(in the rows, 128 means zero)
Families of rows that turns and mirrors carry onto each other, the same ones carrying the whole set onto itself: the rest of each named row's family, in list order
3 families of 6 rows
D: [162 115 128 124 107 139 120 157 111 124 140 117  96 114 128 156  88 152
 127 133 118 100 105]
S: [127 112  89 103 142 111 132 101 126 112 127 132 110  89 162 143 115 125
 120  90 165 102 119]
W: [151 117 118 101 132 142 135 138 112 137 139 135 105 115 120 156 112 133
 134 134 100  77 150]
R: [143 128 110 146 124 109 126 113 130 108 148 158 124  94 146 122 121 138
 120 119 153 124 101]
M: [169 130 126 112 102 126 113 153 112 149 148 133 103 115 120 135 100 159
 139 132 131 100 119]
A: [139 116 112  93 118 147 140 138 108 125 130 118  93 122 130 154  85 130
 125 123 104  78 136]
E: [148 102 127 106 140 155 120 145 134 152 114 137 111 108 126 146 108 140
 146 133 130  99 126]
T: [152 107 130 100 127 160 121 147 121 142 105 113 115 105 145 153 101 136
 130 120 137  92 121]
Y: [130 124 102 120 137 116 144  97 136 115 124 145 121  92 153 120 124 115
 118 104 154 104 137]
G: [124 143  98 135 127 121 121 126 126 102 148 141 123  92 159 125 101 128
 117 113 149 123  88]
B: [129 133  96 116 136 107 145 109 121  80 150 130 104 118 150 115  91 132
 113 119 140 114 113]
V: [146 129 111  82 112 136 136 133 116 145 142 134  95 121 117 132  88 143
 135 126 117  79 145]
L: [172 110 132 125 124 127 126 136 135 142 142 126  93 112 118 155  98 154
 132 135 111  95 120]
K: [129 127  95 125 127 102 151 100 123  92 156 157 102 115 134 116 105 130
 121 120 130 108 126]
H: [128 136  97 124 128 107 133 116 126  99 126 120 117 101 166 123 111 108
 118 102 154 105 131]
U: [122 116  76 110 129  97 138 111 111  90 156 150  92 112 142 141 103 133
 125 101 141 105 116]
P: [162 123 129  86 123 145 120 135 126 161 118 121 115 105 137 135 109 145
 138 119 149  92 136]
F: [143 119  97 129 126 102 116 124 112  99 151 143 114  92 153 147 119 145
 122 104 163 118  91]

The rest of the family of U: S, M, V, P, F
The rest of the family of E: W, G, B, L, H
The rest of the family of D: R, A, T, Y, K

Families of rows that turns and mirrors carry onto each other, the same ones carrying the whole set onto itself: the rest of each named row's family, in list order
5 families of 6 rows
momu: [117 141 114 139 108 124  90 109 114 126 132 105]
fet: [131 132 115 124 106 136  76 113 132 127 126 140]
soru: [101 137 118 136 127 148  85 101 132 144 129 141]
soko: [117 142 146 119 153 122 144 129 130 128 119 146]
bozuv: [142 156 105 115 113 125  97 105 113 121 132 133]
kan: [136 146 158 138 135 119 119 139 148 157 135 134]
desa: [162 152 120 129 122 133 133 132 137 125 143 153]
Kagoz: [122 128 123 120 136 164  99 103 131 121 118 147]
Pob: [124 124 149 135 154 116 129 136 142 143 153 132]
Gep: [122 118 106 136 114 152 101 103 117 119 125 137]
vofik: [126 127 158 136 145 154 130 123 145 137 144 145]
sotot: [120 135 151 138 154 122 142 133 144 140 133 137]
Bamel: [132 160 150 132 128 111 128 124 129 146 158 120]
Zubob: [132 139 125 137 148 111 136 111 133 110 142 156]
mav: [126 137 115 122 100 127 100 114 107 132 119 113]
mip: [116 138 125 149 124 146 122  92 115 133 126 105]
mota: [144 128 133 133 146 131 133 147 135 134 136 163]
vug: [100 133 126 136 125 147 105 102 118 141 116 109]
zakob: [103 145 145 117 131 130  96 102 115 143 136 113]
Mul: [101 121 126 124 120 153  97 116 122 134 125 111]
ruzo: [134 141 126 126 100 142 121 118 101 133 112 116]
muka: [136 137 128 143 148 136 127 129 161 147 145 148]
sav: [140 128 124 139 141 120 140 130 140 123 146 161]
guvu: [127 111 120 130 107 155 117 103 112 124 138 125]
Rez: [146 142 130 136 120 116 117 137 139 150 160 155]
sutif: [114 150 117 116 118 130  87 114 130 150 120 116]
Tiseb: [139 142 144 127 128  97 134 142 129 135 144 138]
Suz: [148 150 134 143 140  98 127 138 132 133 140 138]
ziku: [121 137 101 134 113 155 100 119 113 123 115 136]
pagi: [131 128 147 110 130  99 132 128 126 122 145 138]

The rest of the family of vug: Gep, sotot, mav, sav, Tiseb
The rest of the family of ruzo: soko, Zubob, mip, guvu, pagi
The rest of the family of fet: soru, kan, muka, Rez, sutif

Families of rows that turns and mirrors carry onto each other, the same ones carrying the whole set onto itself: the rest of each named row's family, in list order
3 families of 5 rows
luf: [143 132 126 146 143 102 128 104 159 119 173  95]
vuzu: [101 129 115 145 125 101 140 121 136 156 181 110]
bofu: [139 115 133 129 139 100 135 108 146 129 179  85]
Pidom: [142 130 138 140 137  93 132 111 159 111 154  92]
Zage: [ 98 126 119 153 146 119 124 133 105 143 146 128]
vus: [ 86 107 126 147 158 132 128 113 138 131 121 118]
padu: [ 85 103 125 148 151 139 122 127 143 120 131  90]
Fov: [120 133 120 153 140  80 142 123 141 149 170 106]
Kobes: [ 95 126 121 145 141 106 135 128 114 151 146 133]
pobu: [ 82 123 125 141 126 127 128 127 114 137 148 124]
muf: [136 112 123 136 144 134 117 120 171 120 130 104]
voben: [116 139 113 159 134  96 132 128 137 149 177 116]
Zevu: [ 93 104 116 152 163 143 120 128 145 131 127 108]
Lim: [131 110 127 126 134 126 123 135 168 120 134  85]
taga: [116 115 125 141 142 128 128 119 177 117 119 100]

The rest of the family of voben: luf, Zage, muf, Zevu
The rest of the family of Pidom: vus, Fov, Kobes, taga
The rest of the family of vuzu: bofu, padu, pobu, Lim

Families of rows that turns and mirrors carry onto each other, the same ones carrying the whole set onto itself: the rest of each named row's family, in list order
4 families of 8 rows
korur: [109 110 118 127 120 121 178 122 142]
tof: [121 131 161 121 140 133 145 126 136]
Vena: [108 146 141 148 101 111 145 127 136]
Mifu: [105 147 142 147 104 118 143 120 138]
Ril: [128 123 140 140 101 166 157 134 130]
Zod: [143 126 121 144  80 126 174 139 121]
nit: [141 127 134 126 117  84 165 134 126]
rali: [156 106 135 119 124 134 177 141 122]
vanad: [151 146 154 143 104 123 137 137 119]
fir: [153 144 158 139 107 130 142 141 118]
Karu: [159 110 137 115 127 132 173 134 116]
Sel: [124 125 153 123 146 127 141 126 135]
binet: [155 142 158 147 110 125 141 138 118]
rop: [120 127 144 141 112 166 154 132 129]
Pubu: [106 145 139 149 103 115 145 129 144]
roded: [156 140 160 139 112 126 144 142 117]
mufo: [120 120 144 137 111 166 156 130 131]
fof: [114 105 122 122 124 127 181 125 142]
kova: [107 112 117 124 117 124 178 123 138]
Mesur: [143 131 135 129 117  84 163 135 129]
natod: [120 125 154 119 146 124 149 126 134]
remov: [124 126 159 121 146 123 149 128 135]
losa: [110 111 116 119 119 124 176 122 143]
kifa: [139 128 118 144  81 126 170 136 124]
vit: [139 127 139 125 117  84 162 128 131]
baf: [136 132 137 126 127  84 160 127 132]
rovul: [152 108 140 119 127 138 174 139 119]
Dobif: [102 140 133 147 101 120 147 118 139]
konit: [128 126 136 140 113 166 157 130 134]
Fup: [143 124 115 143  85 116 174 136 125]
daki: [160 114 142 119 127 132 170 145 122]
duput: [143 128 122 144  84 123 178 134 127]

The rest of the family of Ril: tof, vanad, fof, baf, Dobif, Fup, daki

Families of rows that turns and mirrors carry onto each other, the same ones carrying the whole set onto itself: the rest of each named row's family, in list order
4 families of 4 rows
verab: [154 133  72 135 107 111 138 129 156 141 116 130 107 137 118 132 163 101
 118  99 129 136 113 118 102 111]
Gulub: [156 128  78 130 111 114 111 131 141 131 133 118 102 129 124 127 155 101
 126 123 134 127 106 111  92 108]
Lomop: [156 133 103 108 140 108 121 121 161 145 102 129  99 122 118 141 113 141
 122 124 113  99  96 144  94 138]
bapi: [149 119 105 120 145 112 120 120 130 151 111 130 103 130 118 146 108 144
 130 145 118 111  97 150  99 145]
Gud: [127 136 143 131 134 142 148 113 130 107 107 140 115 150 109 130 136 116
  90 132 106 135  89 160 118 128]
magap: [132 132 145 142 114 148 146 110 123 117 105 136 105 130 118 122 133 127
 102 141 105 146  92 151 133 128]
vokaz: [157 130 101 116 149 113 114 109 138 143 106 129  97 131 113 146 120 131
 103 156 114 107  90 144  90 132]
nikiz: [155 127 106 117 150 103 135 136 143 158 104 120 115 115 115 150 116 137
 114 145 124 113  87 141  98 127]
zubip: [153 124  62 145 107 109 135 150 142 134 120 127 112 121 131 135 148 102
 107 111 132 137  95 114  96 119]
Dukiv: [146 141 110 128 131 138 152 146 135  84 138 130  97 122 123 103 116  92
 112 101 131 115 122 140 113 122]
bikap: [128 135 151 127 116 128 120 117 139 128 108 142 106 129 111 118 141 122
  93 129  98 146  81 147 126 132]
Tef: [130 132 141 131 127 139 143 116 131 123 120 132 127 119  92 124 133 128
 101 141 104 144  88 161 134 125]
vuri: [146 136 103 133 135 131 152 141 146 111 136 153  80 112 122 101 112  91
  91 106 126 124 131 149 124 131]
Dadug: [149 131  66 139 112 103 122 148 148 135 115 121 112 144 121 124 149 109
 127 122 139 143 111 121  96 112]
doto: [151 131  88 140 122 140 154 144 139  90 138 138  98 105 109  98 109 102
  96 110 114 129 112 149 122 130]
ris: [146 141  96 142 122 139 156 151 150  91 128 147  91 113 130 103 113  98
 103 123 138 120 126 152 116 124]

The rest of the family of Dadug: bapi, magap, ris
The rest of the family of Lomop: verab, bikap, vuri
The rest of the family of vokaz: Gulub, Gud, Dukiv

